Here are some points, one per row:
[ 27.  11. -25.  31.   3.   0.  -1.  -9.  16. -12.  12.  20. -34.  28.  30. -18.  -6.  25. -21. -15.  -3. -30.  11.  16.]
[ -2. -37. -22.   9.   8. -26.  32.  20.  35.  11.  17.  -3. -22. -31. -44. -11.  23. -25.  -2. -18. -11.  12.   8.  31.]
[-19.  -5. -11. -20.  26.  -1. -53.  39.  22.  47.  -5.   7.   4.  15. -22.  28. -13.   2.  25.  -5. -13. -20.   3.  39.]
[-26.   8. -31.  29. -12. -21. -14. -33.  12.  28.   1.  42.  13.   5. -22. -27.  21.  -7. -42. -17.  14.  17. -17. -25.]
[ 20.  26. -15.  29. -18.  20.  44.   7. -21. -17.  52. -18. -42.  27.  -8. -28.  19. -11.  18.   7.  11. -22.  -7. -43.]
[-17.  48.  37. -37.   4.  -2.  -7. -21.   1. -14. -16.  18.  12. -25.  16.  10. -15.  17. -23. -33. -12.   8.  53.  41.]
[ 43.  32.  23. -18. -23.  10. -35.  45.  11.  20.  -9. -18.  -8.   8.  -9.   8. -30.  38.  -2.  18.  37. -34. -38.   9.]
[-17. -28.  50.   2. -11.  27.  29. -21.  11. -20.  25.  31.   6. -29.  30. -14. -15.  13.  -3. -10.  10. -43.   9.  -2.]
[-14. -19. -18.   7.  20.   7.  46.   6. -12.   9.  43. -31. -31.  -5.  18.  24.  -6.  21.  21. -21.  10.  39.  42.  44.]
[ 25.   3.  19. -20.  43. -21. -11. -27. -15. -16. -18. -28.  -5.  42.  -5.  17.   2. -26. -29.  29. -44. -16.  23. -15.]
[-28. -24.  10. -31.  43.  -9.  20. -13.  28.  12. -21. -27. -47.  57.  -7.  -9.  11.   1. -25.  -2.  33.  34.   2. -19.]
[ 27.  11.  13.  52.  38. -17.  36. -17. -11.   2. -50.  36.  20.   5. -39.  29.  28.  16.  -2. -24.   1.  33.  18.  27.]
[-20. -36.   4.  20.  45. -35.  10. -31. -15.  -9. -11. -35.  35.  11. -15.  21.   8.  45.   8. -39.   3. -26.  -8.  24.]
[-24.   9. -41. -37. -11.  -9. -20.  -3.  19.  -4.   0.  19. -19.  10.  11.  45.  28. -21.  -7.  38.  25.  -3. -10.  10.]
[ 14. -13.  20.  30.  32.  34.  21. -22. -13.   2.  49.  -1. -15.  14.  -1. -16. -18. -12.  35.  12. -31. -31.   0.  41.]
[ 16.  14.  31.  21. -19.  -2.  11.  30.   4. -21.  32.   1.  31. -14. -51.  32. -37.   7. -24. -28. -26.  25. -17.  16.]
[-24. -11. -35.  30. -15.  36.  10. -12. -36.   2.  19.  16.  33.  11.  26.  43. -29.  -8.  -3. -12. -34.  20. -14.   8.]
[-28. -39. -29.   0. -11.  -8. -13.  -1.  -7. -30.  25.  -5.  -4.  33.  25.  40.  31.  10.  14.   0. -37. -53.  19. -31.]
[ -4.  16. -20. -16.  34. -34.   0.  -5.  -2.  18. -42.   2. -53.   7.  -9.  -7.  12. -13.  15. -10. -21. -28. -24. -44.]
[-18.  24.  -7.   2.   3.  43. -15. -44.  39.  17.  18.   0.  -1. -55.  39. -32.   4.  33. -13.  -6.  16. -48. -19.  22.]
[ 27.  15. -35.   5.  49. -11.  -8.  11.  41. -54. -28.  31.  -7. -11.  24. -33.  17.  24.  -8.   1. -39.  14. -19.   6.]
[ 27. -34.  14. -28. -29.  19.  13.  -6.  -2.  19.  -8. -29. -22. -18. -31.  21.  -7. -19. -11.   6. -37. -47.  17. -10.]
[  9.  42. -27. -22. -26.   9. -16. -45.  33.   1.  32.  10.  28.  21.   1.  26. -26.  -9. -37.  17.   3.  -7. -18. -14.]
[-17.   5. -30.  16.  40.   0. -41.  19.   2.  11. -13. -14.  22.  -8. -21. -14.   2.  38. -22.  -1.  20.  -2.   1.   1.]
[-17.  -3. -38. -18.  11.  28.  42.   9. -20.  17.   9.  29.   9. -18. -19. -27. -12.  12.   7.  19. -12. -17.  50. -32.]
[ 20. -29.  -5.  -2.  10. -22. -12.  39.  -6.  35.  -1.  30.  15.  -7. -15. -29.  -6. -24. -24. -36. -40.  12. -13.  36.]
[-15.  18.  -9. -12.  43.  -6.   9.  16.  -8. -41.   6. -32.  39.   8. -23. -29.  26. -12. -33.  57.   2. -21.  38.  -1.]
[ 44.  -6.  10.   6.  12.   1.  14.  15.  18.  25.  20.  -5.  39. -27.  35.   8.  45.  17.  50.  40.  43.  42. -27.  23.]
[ 25.  -9.   3.  13. -27. -29.  -4.  14.  19.  14. -33.  -1.   3.   1.  34.  29.  23.   2. -40.  31.  12.  -7. -21.  49.]
[  2. -32. -14.  29.  -4. -35.  26. -34.  -9.  -3. -24. -42. -18. -43. -12. -12. -50. -34.  29.  -6.  14. -15.  12.  23.]
[-27.  39.  -7.   3.   0. -51. -30.  37. -58. -15.  39.  22.  -6.  -1. -11.  13.   3.  10. -15.  20. -10.   8.   0.  40.]
[  5.  -8.  -5.  29.  29.  46. -37. -34. -35. -22.   1. -36. -48.  17. -17.   7. -28. -23.   8.   9. -20.  40.  14. -24.]
[ 19. -29.  -7.  17. -16.  -2. -47.  18. -47.  -7.  -1.   1. -39. -13.  -6.  20. -22.   9.  51.  18.  21.   7.  41.  -9.]
[-38. -45.  55.  13.  -1.   5. -16.  26.  55.  40. -11.   7.  -6.  16.  -3. -21. -24. -23. -21.  13.  -8.  -8.  14. -20.]
[ 10. -27. -23.  14.  -4.  24. -29. -41. -30.  35.  -9.   3.  17. -11. -37. -30.  19.  41.  -8. -22.  13. -35.   4. -25.]
[  2. -16.   9.  -3.   7.  -7. -16.  35.  30. -41. -28.  -6.   8. -25.   1. -14. -41.  34.  11. -13. -38.  12.  -6.  15.]
[ 45.  -1.   7.   4.  -6. -59.  12. -18.   2.  39.   5.  40. -42. -10.  46.  -6. -22.  24. -14.  34.  -6.  14. -23. -35.]
[-45.  16.  10.  27.   8. -43.  34. -14. -23. -10. -44. -27.  30. -18.  26. -10.   8. -36.  42.  -6.  -6.  30.  -9. -39.]
[-16.  21. -31. -31. -23.  26.   1. -33. -20. -13. -24.  21. -24.   4.  16. -47. -38.   3.  11.  26.   8.  11. -43.  24.]
[ 17.  -1.  17. -22. -14.  34.  -2. -11.  17.  22.  -6. -23. -33.   5.  26.  36.  43.  -9.  22.  34. -39.  30. -26.  -1.]
[-35.  -1.  56. -15.  -6.  24.  28. -37.  11.  -6. -12.  35. -27. -49. -23.  27.  44.  39. -18.  48.  31.  16. -32.  20.]
[ 42.  15.  -2.  14. -10.   2.  15.  12. -16. -11.   9.  19.  -2.  10.  -2.  25. -43.  21. -16.  13.  -1.  -4.  29.  -1.]
[ 15.  21.  -4. -28.   1.  13. -15.   6.   8. -38. -12.  36.  31.  29. -12. -22.  21. -21.  -2. -50. -15.  -6. -14.  12.]
[-18. -12. -29. -31.  -5.  37. -14.  -8. -25.  -9.   8.  17. -27.  -1.  -9. -14.  32. -31. -25. -28.  21.  -8. -21. -21.]
[-15.   0.  30.  11.  -2. -35.  -5.  15.   8. -19.  19.   8.  31. -19. -24.  24.  24. -32.  21. -19. -33. -33. -28.  -1.]
[-35.  33.  -7.  -6.  42.  37. -10.  18. -47.  20.  -9.  -3.  14.  16.  22. -30. -28.  11. -37.  24.  11. -20. -34. -19.]
[ 46.  -9.  19. -20.  -1. -22. -10.  -1.  -9.  43.  20.   2.  36. -19.  13.  -8.  -1. -44. -10.  22.  22. -32.  -2. -26.]
[ 19. -13.  19. -28.  49.  -2.  26.  50. -11.  17. -31.  39. -30.   1.  -2.  -9. -36. -25.  34. -18.  46. -38. -25. -22.]
[-33.  -7.  18.  13. -33. -31. -31.  -5. -45. -34. -31.  -8.  -5.  21.  30. -39.  13.   8.  11. -24.  20.   0.  -1.  15.]
[ 23. -16.  23.  24. -17.  -5. -20.   6.  14. -30.  11.  29.  -1.  -6.  21.  15. -25. -28. -48.  27.  38.  41. -23.  17.]
[ -9. -35.  -3.   4. -13.  34. -44.   9.   0.   9. -32. -36.  29. -19.  15.   9.  26. -23.   0.  -9. -14.  31.   4. -22.]
[ -7.  44. -19.  -2. -47.  13.  -5. -39.   1.  -2.   9. -41.  -3.  22.  19. -32.   1.  29.   4.  -2. -14.   0.  28.  -9.]
[-10.  30.  -2.  56.  -9. -30.  -9.  21.  38.  21.  23. -19. -28. -13.  -7.  -2.  23. -29.   1. -17.  -7.   4.  -2.  15.]
[ 10.   2.   0.  -5.  19.   5. -11.  17.  29. -10. -12. -35. -19. -56. -27.  40.  19. -16.  -9. -46.   0.  17. -20. -29.]
[ 27.  -7. -11. -24. -14.  -1.   4. -14.  13.  45.   1.  -3.  12.  14.  -5. -30. -35.  25.  47.   8. -50.  36. -16. -16.]
[-20. -33.  30.  16. -18.  20.  43.   8.   6. -14. -17.  32.  33. -24.  37.  21.  24.  13. -12. -12.   1.  15.  -3. -38.]
[-24.  14. -15. -20. -54. -23. -20.  21.  37.  10. -23.  21.   2.   8. -20.  40. -35.  -5.  34.   0.  19.  -3.  18.   9.]
[ 26.  -8.   1. -37. -40. -19.  21.  23.   4. -19.  -3. -33.  21.  31. -10. -25.  21.  52.   9. -29.   4. -25. -13.  10.]
[-31.  19.  -1.  26. -21.  19.  -5.   8.  17. -30.   3.  18.  29.  17.  19.   2. -39.  12. -19.   5.  10. -13.  14. -29.]
[-17.  -1.   9. -34. -13. -17.  36.  36. -26. -34.   3. -25.  -5. -20. -14.  10. -12.   9. -21.   2. -26.  14.   5.  -7.]
[ 32.  23. -20.  18. -28.   8.  23.  -2.  -8. -10. -40.  31.   2.  33. -52. -43.  23. -13.  -6.  32.   4.  14.  18.   4.]
[ 30. -50.  -8. -51.  21. -24.   4. -27.   6.  18.  41. -24.  56.  12. -14.   1. -10.  -8.  18.  30.  50.  45. -32. -26.]
[ 25.  27.  19. -31.  -6.  -7. -17. -33.  32.  27.  41.   4.  16.   3.  31.   4.  19. -30.  51.  -2.  18.  24. -11.  -9.]
[-28. -26.  41. -51. -20.   9.  23.  -4.  10.  -2. -26.   6. -16. -28.  -9.   0.  17. -37. -13. -42. -14.  24.  22.  11.]
[  0.  35. -10.  11.  16.  30.  39.  17.  12.   1. -36. -29.   7.  41.  -2.  30. -39.  24.  16.  -5.  34. -11.  -8.  -1.]
[-16.  13.   0. -13. -23.  18.  24.  24. -25.  34.  17.  20.  21.  19.  40.  -5.  35. -31. -16. -37.   2.   5.  35. -17.]
[-24.   1. -17.  38. -24.  30.  38.  36. -23.   0.  23. -32.  -5.  -9. -14. -11. -17.  -7.  17.   0.   0.  -8. -22.  29.]
[ 43.  -9.  28.  36.  26.   1. -37. -34. -17. -23. -17. -38.  15. -20.   5. -10.  30. -43.  12.   9. -23. -19.  25.  20.]
[  1.  14. -15.   1.  16.  -4. -35.  -6. -29. -28.  42.  16.   3.  10.  29.  14.   3.  22.  -8.  11.  43.  19.  45. -30.]
[-23.  30.  19.   8. -21.  -3. -21. -10.   9.  -6.  25. -14. -28.  21. -13.  -8.  15.  28.  42.   3.  17.  21.  40.   4.]
These points spread out most along one direction. Take the direction at right angles to it along which they spread out most. Go by this last direction. How far along it is each point below, from 0 to 99? The average is 50, and the first point in the table lies past the average. One standard deviation of the points above along it is 16.
[  2. -16.   9.  -3.   7.  -7. -16.  35.  30. -41. -28.  -6.   8. -25.   1. -14. -41.  34.  11. -13. -38.  12.  -6.  15.] 59
[ 43.  -9.  28.  36.  26.   1. -37. -34. -17. -23. -17. -38.  15. -20.   5. -10.  30. -43.  12.   9. -23. -19.  25.  20.] 67
[ 20. -29.  -5.  -2.  10. -22. -12.  39.  -6.  35.  -1.  30.  15.  -7. -15. -29.  -6. -24. -24. -36. -40.  12. -13.  36.] 50
[ 27.  -7. -11. -24. -14.  -1.   4. -14.  13.  45.   1.  -3.  12.  14.  -5. -30. -35.  25.  47.   8. -50.  36. -16. -16.] 39
[ -2. -37. -22.   9.   8. -26.  32.  20.  35.  11.  17.  -3. -22. -31. -44. -11.  23. -25.  -2. -18. -11.  12.   8.  31.] 56
[ 45.  -1.   7.   4.  -6. -59.  12. -18.   2.  39.   5.  40. -42. -10.  46.  -6. -22.  24. -14.  34.  -6.  14. -23. -35.] 17
[-28. -24.  10. -31.  43.  -9.  20. -13.  28.  12. -21. -27. -47.  57.  -7.  -9.  11.   1. -25.  -2.  33.  34.   2. -19.] 46
[-17.  -1.   9. -34. -13. -17.  36.  36. -26. -34.   3. -25.  -5. -20. -14.  10. -12.   9. -21.   2. -26.  14.   5.  -7.] 65
[ 23. -16.  23.  24. -17.  -5. -20.   6.  14. -30.  11.  29.  -1.  -6.  21.  15. -25. -28. -48.  27.  38.  41. -23.  17.] 23
[-16.  21. -31. -31. -23.  26.   1. -33. -20. -13. -24.  21. -24.   4.  16. -47. -38.   3.  11.  26.   8.  11. -43.  24.] 42
[-24. -11. -35.  30. -15.  36.  10. -12. -36.   2.  19.  16.  33.  11.  26.  43. -29.  -8.  -3. -12. -34.  20. -14.   8.] 63
[-17.  -3. -38. -18.  11.  28.  42.   9. -20.  17.   9.  29.   9. -18. -19. -27. -12.  12.   7.  19. -12. -17.  50. -32.] 67
[ 17.  -1.  17. -22. -14.  34.  -2. -11.  17.  22.  -6. -23. -33.   5.  26.  36.  43.  -9.  22.  34. -39.  30. -26.  -1.] 28
